In the rows, 128 means zero.
Each named turn below is shown by a few rows before and after it. Which turns, in which order, take the first row of each later pair to the second? The first pair is answered.
turn M:
[151 135 118 119 155 115 119 103  98 109 118 163 106 121 104 149 132 126
 142 130 103 139 128 127 131 122 124 114 146]  ->  [152 141 114 118 151 115 124 114  97  99 116 161 114 115 111 147 134 120
 145 131 103 145 125 122 127 118 121 115 142]
[106 161 127 126  96 110 169 168 135 109 136 126 151 114 140 105 151 102
 116 124 122 129 106 108 109 127 121 140 111]  ->  [ 95 159 129 134  99  97 160 137 129 156 129 108 131 145 102 129 137 120
 120 143 157 142 106 128 129 134 161 156 127]
[139 123 112 126 142 136 134 141 130 139 144 144 116 116 151 151 123 117
 137 115 121 130 123 124 142 123 153 137 123]  ->  [134 133 116 129 144 132 139 144 124 130 147 145 114 118 153 146 129 117
 137 113 123 133 122 118 138 122 154 134 119]
turn H:
[101 121 137 114 103 132 113  92 141 178 111 153 120 147 109 157 165 137
 120 160 140 142 157 168 115 116 114 149  92]  ->  [104 125 134 107 108 128 113  87 128 165 104 166 117 149 108 161 169 138
 126 156 132 140 151 168 109 111 107 147  85]
[113 170 121 155 134 107 113  86 106 108 125 158 174 143 129 121 146  89
 136 137 112  99 105  99 108 156  95 148 108]  ->  [102 170 136 158 118 109 125  95 117 129 132 135 184 146 142 107 151  91
 126 132 132  99 102 102 109 160 114 161  99]
[128  98  82 125 195 156  35 105 122 147 117 150 106 125 112 178 113 108
 114 124  73 135 135 111 120 112  70  98 121]  ->  [130 147  70 139 178 130  69 137  93 109 104 161 121 121 113 159 151  85
 121 128  71 134 122  87  94 103  54 102  98]
turn T:
[ 93 107 158 115  90 157 139 128 113  84 156 110 176 100 111 113 129 153
 121 140 155 122 118 155 125 124 126 127  99]  ->  [102 124 144 118  92 142 142 124  95  68 143 116 176 112  95 118 145 148
 136 148 156 129 106 153 114 130 118 131 102]
[128 114 128 135 110 137 132 153 132 102 123 142 145 120 127 105 134 129
 122 100 126 123 127 112 116 130 115 113 118]  ->  [137 128 111 138 120 117 136 132 105 100 108 148 131 131  95 123 143 130
 138 117 132 130 123 115 113 137 117 110 134]
[141  92 139 110 156 154  84 113 156 103 145 199 114 119 161  94 112 144
 142 109  75 107 150 136 135 136  89  85 157]  ->  [146 121 129 112 146 136 104 126 135  74 137 209 117 113 159  90 135 127
 155 110  72 115 136 123 115 137  79  82 147]
[143 163  73 126 153 131 105 126 106  64 126 175 133  67 121 111 125 121
 153 119  95 114 112  91 109 134  57  98 122]  ->  [150 140  65 119 173 124  84  83  98 108 122 170 101  91  71 154 106 138
 159 156 111 119 115 118 129 144  84  91 157]

Each pair is two turns apart.
[151 102 132  84 163 155 104 123 119  80 145 174 149  93 121 137 134 126
 133 134  79 114 142 133 120 121  73  91 125]  ->  [146 144 116  98 137 122 133 142  93  61 125 167 162  99 112 118 167 114
 135 134  93 120 120 116 101 115  85 103 106] => T H
[134 154 113 114 111 146 140 122 111 124 125 133 133 125 147 122 140 100
 127  83  67 112 115 121 116  84 104 119 130]  ->  [114 151 133 121  96 153 142 128 130 148 137 103 139 128 160 105 126 105
 117  74  93 114 117 132 130  81 126 137 131] => H H
[104 191 107 140  72 127 134 186 142 101 163  84 135  73 178  89 110 131
 100 110 130 154 158  84 101 114 119 112  91]  ->  [105 218  81 147  72  87 147 185 108  92 137  95 127  97 139 100 140 124
 119 133 139 158 142  78  94 125 131 116  98] => H T
[110 192 130 122  99 120 186 155  96 122 113  90 138 151 111 124 178 106
 110 139 152 149 102 121 115 118 191 153  74]  ->  [116 110 155 112 129 159 131 106 150 190 140  83 112 159 106 166 119 136
  92 151 158 139 132 166 164 127 211 141 110] => H H
[154 119 113 116 122 140 109 114 125  87 134 132 106 121 111 122 172 135
 155 149  79 115 131 129 140 124 105 103 140]  ->  [132 145 117 130 104 106 145 114 106 102 120 111 106 141  91 118 188 132
 151 161 122 121 117 138 128 131 141 120 130] => H M
[146 161 107 114 130 111 119 110  96  79 104 161 122 129 114 143 141 126
 156 132 107 142 135 119 103 140 115 109 144]  ->  [130  94 157 104 126 163  97 106 163 132 146 137 128 117 159 136  86 138
 131 113 112 129 152 147 136 141 130 114 149] => T T
[114 149 124 106 103  76 172 154 101 108 122  78  98 177  89 138 172 127
 149 179 197 109 101 119 130 166 136 157 130]  ->  [100 106 166 108  97 124 161 156 154 150 150  52 106 170 122 126 125 138
 125 155 202  95 120 138 155 168 149 163 131] => H T
[108 130 144 133 117 121 134 131 145 161 117  97 139 143 118 110 116 142
 120 143 148 125 136 136 132 133 149 145 134]  ->  [113 154 133 137 115 104 152 138 127 138 116 103 147 139 116 105 135 136
 134 139 141 136 127 125 119 126 129 146 123] => T T
[ 90 181 147 150  89 147 196 189 144 145  93 133 157  97 114  94 154 132
 104  87 120 140 116  89  76  89  82 133  93]  ->  [ 87 105 185 144 115 182 158 149 199 219 122 104 131 114 119 122  95 159
  77  92 142 132 146 135 126 101 113 132 124] => H H
[103  96 150 138 129 131 141 129 118 184 141 159 112 149 127 150 135 132
  95 106 150 128 165 175 143 146 181 124 125]  ->  [104 153 134 145 109 109 172 170  84 129 129 178 131 130 143 113 178 112
 101  95 135 124 141 137 109 140 147 124  95] => T T
[129 134 128 119 117 117 129 143 126 109 117 132 143 119 128 113 143 113
 135 115 122 124 122 111 118 107 122 125 122]  ->  [115 117 143 123 110 126 121 141 144 135 126 111 147 128 135 113 127 125
 127 112 140 122 127 122 132 110 136 139 120] => H H
[102 133 149 126 112 133 154 145 156 132 150 114 147 114 157  95 126 138
 111 108 137 126 132 125 125 115 124 142 104]  ->  [117 150 112 130 138  94 147 105 111 138 119 127 114 145  89 141 140 139
 141 142 151 142 128 136 125 125 146 142 130] => T T
[121 157 113 135 130  94 145 132 106 119 103 115 130 140 108 126 152 119
 134 138 142 148 101 121 117 135 162 151 115]  ->  [111 111 149 132 122 145 128 134 166 163 137  98 131 133 150 121 111 129
 110 120 146 132 123 141 141 131 165 154 116] => T T
[162 134  96 111 166 136  79  92 101 121 127 193 117 118 115 157 111 119
 107 139 100 120 141 128 140 121 101 112 147]  ->  [162 141  93 115 149 137  89 117 105  95 130 201 129  98 140 134 124 108
 109 124  81 119 136 109 127 117  83 113 125] => T H
[145  97 115  69 140 135  94  97 123 122 171 158 109 114 111 163 112 142
 180 177 149 139 112 102 157 122 127 125 155]  ->  [142 139 114  73 116 124 123 146 109  75 164 169 140  94 143 124 138 128
 176 147 124 130  97  68 129 115 100 127 124] => M H
[ 98 163 139 145 111 173 147 134 183  95 121 138 196  92 173 112 147 118
  73 118 112 121 119 165 165 106 149 170  90]  ->  [117 191 114 148 122 145 157 139 140  68  98 153 192  94 152 114 179 111
  86 131 103 127 103 151 149 104 142 165  89] => H T
[128  90 142 130 148 152  96 109 147 146 131 114 122 135 128 142  97 129
 118 137 128 119 133 151 140 135 126 123 144]  ->  [138 146 115 133 124 127 132 144 104  88 106 135 147 122 132 115 141 115
 131 132 112 121 108 112 106 130 101 123 114] => T T
[136 103 130 115 153 129 146  92 170 169 121 146 127 129  93 175  88 130
 125 162  82  98 158 124 149 156 186 119 135]  ->  [143  92 135 105 150 155 137 113 189 152 137 162 140 111 124 166  89 124
 117 140  55  90 166 110 141 143 161 105 122] => H T
[126 189 142 170  74 140 173 124 106  99 113 131 156 141 149 127 168  99
 107 112 104 142 130 131 114 145  91 138  84]  ->  [119 177 130 164  86 115 162  91  93 132  95 118 124 175  97 167 164 109
 118 144 136 155 129 154 131 155 124 145 110] => T H
[113 115 157 120 118 126 104 135 128 198 125  81 119 140 112 156 127 129
 133 119 144 150 129 119 105 163 158 158 141]  ->  [113  98 166 118 115 159  97 153 153 174 138  93 139 110 160 143 117 126
 125  94 111 133 137 109  97 153 123 154 128] => H T
[124 140 119 108 109 134 138 145 138 103 119 120 144 106 139 110 113 123
 131 105  95 132 109 122 115 113 101 125 120]  ->  [131 119 110 109 131 120 117 101 132 134 111 114 108 132  93 151 101 136
 137 138 121 142 109 145 130 122 128 129 156] => T T
[106 106 146 109  93 107 153 163 166 103 127  96 159 101 206  76 124 130
  92  83 148 114 136 113 146 113 136 167 125]  ->  [124 145 118 106  94  81 167 169 120  58 103 121 159 102 185  79 157 115
 112  89 130 122 126  97 122 107 112 152 121] => H T
[152 164 103 130 143 111 144  91  62  94  79 168 115 153  92 153 165 108
 177 161 110 143 125 138  97 153 115 132 143]  ->  [122 125 141 134 135 128 134  70  99 174 106 115  96 184  81 168 118 127
 153 172 162 149 137 164 134 168 171 152 162] => H T
[120 130 112 138 123 147 140 129  98 115 135 155 134 114 125 130 126 115
 126 105  95 134  99 130 120 112 110 123 146]  ->  [119 105 123 132 133 158 124 112 114 132 146 152 118 122 118 146 104 129
 124 109 107 134 108 145 135 122 125 122 164] => T T
[110 108 142 138 131 132 132 134 153 153 123 108 131 129 134 132 110 120
 120 126 134 130 139 156 141 114 144 138 135]  ->  [128 144 127 137 124 120 148 160 136 104 117 126 146 111 147 117 139 104
 131 111 110 128 125 134 118 110 112 130 119] => M T
[110  87 149 130 125 134 114 104 157 169 140 112 112 141 133 147 101 141
 109 140 139 116 140 157 150 130 141 130 159]  ->  [114  99 157 124 113 152 132 136 167 136 154 117 140 110 177 116 103 136
 106 112 116 111 140 136 139 123 111 123 129] => T H
[128 107 123 109 191 158 137 126  74  72 115 220 129 108 108 121 165 127
 155 117  84 106 142  99 110 131  92  89 151]  ->  [123  51 153 104 200 197 108 100 127 122 151 200 121 109 128 126 117 138
 135 112  96 100 163 125 137 129 113  85 166] => T T
[132 106 140 145 118 129 124 155 102 107 161 110 149 104 122 105 141 115
 160 123 137 145 120 114 130 129  79 139  95]  ->  [139  84 136 142 136 129 102 119 101 138 152 105 124 129  90 135 128 129
 162 148 156 148 127 130 151 138 110 137 126] => T T
[ 73 148 142 114 118  68 109 148 139 164 127 106 180 153 107 107  90 138
 117 119 175  85 142 152 156 121 162 133 134]  ->  [ 79 130 154 109 119 102 100 165 158 152 138 123 192 128 143  90  76 135
 104  91 142  74 146 143 152 112 135 119 123] => H T
[ 94 109 145 144 102 125 129 154 146 147 108  89 114 123 153 111 118 119
 118 138 148 134 126 120 139 119 136 128 117]  ->  [103 117 141 143 113 134 128 161 140 118 114 102 118 108 165 110 126 117
 121 127 127 134 127 109 122 116 119 125 110] => H T
[158 121 125 152 128 150 112  84 134 197 150 139  85 145  88 164  83 159
 132 150 146 141 138 170 161 126 150 147 126]  ->  [141 157 145 161  74 173 147 160 156 146 164 127 135 106 174  89 101 140
 110 102 124 134 135 131 138 109 119 157  68] => T M
[ 76 134 108 162 130 125 159 177 124 180 168  81 126 119 158 123 100 158
 124  76 149 164 155 179 155 145 234 175 105]  ->  [ 87 190  73 174 128  79 184 185  71 137 140 101 120 128 127 124 147 146
 146  89 144 170 128 152 129 145 228 173 103] => T T
[131 101 125 122 131 111 109 118 137 143 118 141 117 119 142 159 134 118
 138 177 136 148 140 133 160 148 144 121 149]  ->  [133 127 107 126 128  95 120 129 111 111 102 155 126 119 139 148 153 110
 141 175 124 151 129 120 145 150 131 120 140] => H H
[ 97 152 107 131 143 126 160 107 115 149 119 110  68 151  88 141 120 112
 129 137 176 117 105 105 110 152 127 124 131]  ->  [ 85 138 138 129 120 164 167 144 156 147 141  93  99 121 146 109 101 110
 109 103 165  96 114  97 112 139 117 134 107] => T T
[145 157  92 111 118 110 131 137 104  73 138 163 128 122 123 128 132 138
 144 124 116 146 106  85 116 133  99 126 133]  ->  [139  93 131 100 130 147  95 103 159 136 167 134 111 128 132 148  82 157
 120 125 132 136 132 123 152 136 124 123 154] => T T
[192 146 129 135 127 121 105 171 117  80 131 165 108 110 155  88 110 136
  94 124 115 141 140 107 107 128  63 117 121]  ->  [188 179 115 145 124  88 125 170  86  86 102 150  93 140 123  92 136 131
 102 149 137 149 121 108 105 134  85 137 123] => T H
[119 177 122 146 108  95 141 143  88 102 117 131 138 143  99 107 173 117
 141 133 138 139 102 131 107 126 104 133 118]  ->  [104 147 138 146 108 103 134 127 114 156 130  96 126 163  84 122 146 130
 129 146 178 144 115 151 133 133 146 149 131] => H T
[136 137 125 130 152 112 107  94 146 150 116 108 116 163 104 135  76 117
 108 149 168 121  84 154 151 149 157 109 162]  ->  [157 156  99 126 167 104 108  96 107 105 100 137 121 162  95 145  97 108
 127 157 138 119  75 136 131 141 127  90 160] => H H
[107 120  95  37 135 149 121 154 108  68 134 189 166 124 121 125 171 148
 111 124  93 134 147 125 144 142  77 116 138]  ->  [ 98 141  85  48 145 108 131 134  79  92 113 165 146 160  69 145 184 153
 123 157 131 146 137 131 148 154 110 127 153] => H T
[116 162 124 117 140 104 161 104  90 133 103 102 121 169  99 118 134 145
 118 127 144 146 130 126 150 145 142 175 131]  ->  [120 142 131 114 155 115 145  91  99 149 107 111 109 169  99 135 113 150
 120 128 144 144 135 139 162 145 147 169 140] => H H
[130 146 153 128  60 162 135 147 167 142 179 111 135 107 180 136 113 127
 102  81 119 145 119 165 145  86 158 148 134]  ->  [156 193  96 132  87 100 140 114  81 119 128 139 101 143  92 175 154 117
 146 133 127 171  95 157 127  95 167 142 155] => T T
[141 102 152  86 193 153  79  84 149 132 128 158 110 150 118 184  94 130
 145 167 155 148 153 135 154 100 122  61 163]  ->  [143 193 117  93 161 112 129 145  92  50  96 179 136 137 128 139 159 100
 168 163 139 153 127  93 112  99  87  64 122] => H H
[151  94 124 116 140 175  86 104 119 111 130 144  98  83 106 153 135 114
 145 138  80 104 141 142 136 106 105  93 171]  ->  [148 128 123 122 121 170 117 137 105  78 127 145 125  66 132 119 155 103
 142 119  72 105 138 121 118 100  88  99 144] => T H
[ 84 121 132  96  98 158  87 125 139 163 163 114 123 123 138 103 149 177
  94  90 166 123 152 140 101  98 122 101 139]  ->  [ 79 158 114 107  93 119 118 136 109 150 140 111 123 137 109 106 181 171
 109 104 194 129 132 133  90 105 134 118 130] => T M
[140  97 117 114 163 135  89 108 127 131 127 128 112 130 122 170 119 125
 114 152 125 119 149 136 142 134 124 110 154]  ->  [134 146  93 121 146 110 121 139  90  87 104 141 132 120 128 149 157 107
 119 148 119 129 134 106 110 129 113 116 128] => H H
[161 156 107 122 153  98 147 123 120  76 118 196 156 116  93  87 175 120
 136 115  90 113 105  91  90 112  91 139 141]  ->  [137 105 139 115 157  96 116  68 156 187 134 149 118 168  51 131 128 144
 122 145 155 125 123 148 144 135 171 160 175] => M T
[115 179 130 148  92  97 160 189 126 117 109 123 169 136 138  89 178 124
 135 110 126 132 109 105 101 128 128 152  97]  ->  [119 113 143 140 129 112 116 117 153 202 118 110 117 179  87 152 124 153
 133 150 155 128 132 159 146 144 181 153 147] => T T
[188 100 138 128  87 123  97 123 107 101 130 206 187  65 153 131 123  73
  85 150  60 140 168 110 129 102  91 128 127]  ->  [189  84 129 132 110 110  82  82  99 135 122 202 161  96 102 180 107  81
  92 185  79 150 171 134 146 108 111 124 162] => T T
[141 148 107 138 146 100 103 105 118 138  98 128 100 180  93 161 128 152
 128 163 119 137  97 141 142 117 147 123 131]  ->  [126 133 154 140 113 145 123 161 173 118 134 118 146 143 183 103 114 141
  94 112  99 121 105 117 134  95 121 123  87] => T T
[121 205  86 135 132  73 162 111  63  91  78 147 135 129 115 124 174 102
 161 128 122 114 114  91  73 120 125 149 110]  ->  [128 151  88 129 169  83 121  59  76 155  79 141  94 159  68 177 138 127
 161 162 137 118 126 127 113 132 158 137 159] => T H
[132  94 145 101 119 133 124  93 140 157 138 112 109 149  85 165 122 151
 127 136 103 129 129 136 117 116 123 111 171]  ->  [139  81 151  97 112 154 121 115 160 145 146 127 116 138 109 155 115 148
 122 120  86 126 140 133 117 105 110 114 161] => H T
[133 155  98 123 117 112 130 141  83  68 117 145 129 119 126 119 182 130
 130 100 101 126 107  76 124 128 103 129 116]  ->  [135  70 128 106 136 152  82  90 141 155 147 119 103 139 125 155 113 161
 106 118 124 121 135 124 170 138 142 132 151] => T T
[106  94 184 132 116 136  77 152 157 174 198  91 122 104 155  98  98 132
 136  79 137 119 122 149 166  76 181 135 136]  ->  [157  87 143 113 166 137  37 121 119 123 177 167 105  95 132 131 112 133
 168  92  77 113 119 144 146  82 130  95 157] => H H
[146 124 125  82 156 145  78  96  80 137 143 115  46 137 141 153 129 156
 158 128 120  85 115 137 127 160 157 110 149]  ->  [140 174 109 102 135 117 117 126  53  94 129 118  69 141 146 131 171 142
 164 124 119  94  91 114  99 152 140 113 123] => H H
[119 138  92 148 159 117 121 137 123  98 124 121  93 156 116 137 144 119
 123 135 131 150 112 111 135 130 128 157 166]  ->  [121 110 118 149 144 148 121 151 168 112 149 107 108 133 159 116 118 122
 105 112 129 134 118 114 139 128 122 165 151] => T T
[150 140  81 100 126 140  95  65 137 113 119 138 126 116 119 107 107 145
 139 162 103 138 138  93 143  93 103 167 137]  ->  [152 133  97 106 115 149  99  84 150 112 130 136 133 108 143  95 103 149
 128 150 101 129 144  82 137  89  99 163 135] => T T
[154 101 118 106 148 163  98 120 142 113 136 179 130 109 151 146 128 136
 140 124  96 116 130 131 133 120  94 100 130]  ->  [151 123 102 118 149 130 113 111 113 105 115 181 125 130 119 160 147 132
 150 141 107 126 120 126 124 125 102  99 141] => H T
[115 114 150 136 132 124 114 125 102 156 129 112 113 164 122 135  95 151
 118 135 150 115 118 137 120 143 166 130 131]  ->  [111 141 146 144 114 124 139 163  98 114 126 120 135 142 150 103 121 136
 116 116 141 112 111 108  99 134 139 131 101] => T T
[151 108 109  89 139 177 103 139 103  96 143 170 145  84 188 117 126 142
 118  97  86  99 150 120 114 109  41 106 124]  ->  [166 105  83  91 182 141  78  86  74 125 120 177 102 127 109 172 126 154
 140 139 110 112 150 146 122 124  70 102 158] => T T
[161 133  94 109 169 106 101  83 103  95 112 192 102 128  89 160 159 132
 148 154 101 128 128 122 126 145  90  93 152]  ->  [116 192 112 137 101  71 185 142 114  94 107 128 141 137 119  97 179 107
 125 135 154 131 104  94 111 146 125 134 104] => H H
[100 187 129 144  88  89 194 177  85  68 113 123 165 123 152  71 163 100
 116 105 154 119  88 107  88 119 134 152 106]  ->  [ 99  84 157 129 136 118 130  78 138 192 132  92 106 169  97 145  83 139
 109 151 200 122 129 176 155 141 196 148 171] => T T
[110 134 139 135 121 114 135 140 137 152 117  81 129 143 120 126 122 139
 133 121 176 120 125 129 134 132 163 130 134]  ->  [108 148 134 136 116 111 151 157 126 131 117  89 137 134 131 108 142 129
 135 108 164 116 117 115 123 118 151 138 122] => T T
[ 96 132 132 146 123 156 105 149 178 131 134 143 125 105 159 135  90 123
 124  71 132 103 143 148 154 118 129 157 151]  ->  [114 184  98 149 134  99 124 135 107  97  90 171 106 129 100 156 135 112
 157 109 134 115 126 139 134 123 130 154 159] => T T
[105 146  96 148  92  78 171 125 132 158  91  89 115 151  82 164 158 131
 130 193 172 162 101 142 136 126 170 114 163]  ->  [ 86 125 148 151  58 141 175 177 198 157 134  72 161 107 175 109 130 130
  94 134 153 141 112 130 135 113 146 127 122] => T T
[124  89 145 146 106 115 123 134 123 138 156  98 116 128 136 130 125 102
 101 151 163  94 145 155 131 134 121 116 124]  ->  [148  81 125 133 125 122 100 125 107 125 147 129 106 120 124 142 134 103
 114 160 135  88 140 158 131 128  94  99 134] => H H
[164 182 101 142 130 141 166 133 103  82 112 131 118 108 142 152 163 124
 117 149 122  93 152  73  80  97 121 131 129]  ->  [129 162 139 152 104 149 182 138 148 131 133  74 125 123 155 140 131 133
  93 145 168  97 159  86 103 105 164 149 125] => H H
[142 145 141 118 113 129 139 194  98  81  81 151 173 111 173 119 134  65
  99  73  31 145 138  73 101  83  96  85  84]  ->  [149  73 138 110 175 127  79  90 105 187  75 134 100 176  78 215  79 102
 113 137  77 161 163 143 160 107 159  82 159] => T T
[114 125 121 138 152 139 106  93 127 144 129 121 109 122 157 119 104 133
 106 115 124 146 165 163 139 103 174 109  90]  ->  [121 161 103 136 149 125 121 110 100 101 120 137 121 107 165 108 138 122
 122 114 103 148 156 135 113  97 143 109  79] => M T
[123 150 114 131  76 160 169 159 146 126 128 138 147  94 182  97 117 118
 113 118 103 135 147 105 141 116 136 161 116]  ->  [139 142  89 124 115 122 149  93 105 159 100 144  99 146  92 166 121 132
 136 171 129 150 141 129 165 132 168 153 166] => T T
[153 131  91 123 151 123 125 121 105 108 119 166 120 126 100 162 140 136
 155 145 107 118 128 121 128 129 122 117 137]  ->  [146 117 103 126 147 120 125 111 121 147 128 142 110 144  86 171 128 146
 142 155 135 123 128 142 147 135 152 128 150] => H T
[ 65 140 167 148  97 106 148 126 142 153 128  87 146 137 108 144 134 131
  97 127 159 109  95 148 153 145 174 141 105]  ->  [ 99  93 156 123 155 127  96  82 143 151 129 129 116 129  92 188 112 145
 110 148 115 107 110 167 162 144 148 109 144] => H H
[120 185 114 140 101  72 174 146  90 119  99  94 132 148 103 124 166 116
 130 138 161 131  99 118 110 128 142 151 114]  ->  [108 120 145 132 115 108 141 112 141 187 127  67 114 161 108 148 108 137
 111 140 177 123 120 154 149 135 178 154 139] => H H
[141 118 119 121 107 132 140 129 113  72 157 131 115 118 175 112 138 135
 142 153  78  97 136 138 113 137 125 116 124]  ->  [148  98 118 119 133 127 122  94 112 100 153 130  90 140 142 146 126 143
 138 172  92 103 141 163 125 147 146 119 147] => T T
[110 129 151 127  99 146 156 152 147 140 150  77 131 102 138 100 111  97
 114 121 141 110 126 117 121 152 157 150  97]  ->  [125 145 136 126  95 144 156 162 138 108 144  95 135  87 153  99 130  91
 119 120 116 108 120 104 111 148 131 145  91] => H T
[152 177  81 152 126  97 202 147 107  89  69 107 179 168 110  85 181 115
 150 160 128 129 127 113 120 121 122 117 143]  ->  [126 151  97 156 124  95 204 124 138 156  79  65 162 194  96 102 152 127
 135 169 173 131 144 143 158 129 176 136 157] => H T
[ 88 134 149 137 117 145 119 105 126 153 118  80 157  96 171 101 112 121
 127  85 137 129 119 119 119 125 130 148 108]  ->  [ 83 148 140 144 114 128 135 100 110 155 107  68 157 109 154 101 128 111
 129  90 154 137 109 117 119 128 139 151 108] => T H
[153 116 132 134 122 128 131  89 153 162 100 140 112 171  91 103 158 150
 151 122 161 138 141 128 123 163 144 157 138]  ->  [142 136 140 131  97 140 153 122 169 138 116 136 143 141 143  60 164 136
 136  95 139 126 141 105 112 149 125 157 115] => T T
[172 130  96  88 150 151 112 136  98 101 117 133 136  99 124 126 169 122
 131 109 127 130 131 128 104 119  95 135 128]  ->  [171  95 113  90 161 168  88 116 135 134 129 116 123 105 123 143 135 138
 118 112 135 125 148 145 129 125 112 138 145] => T T
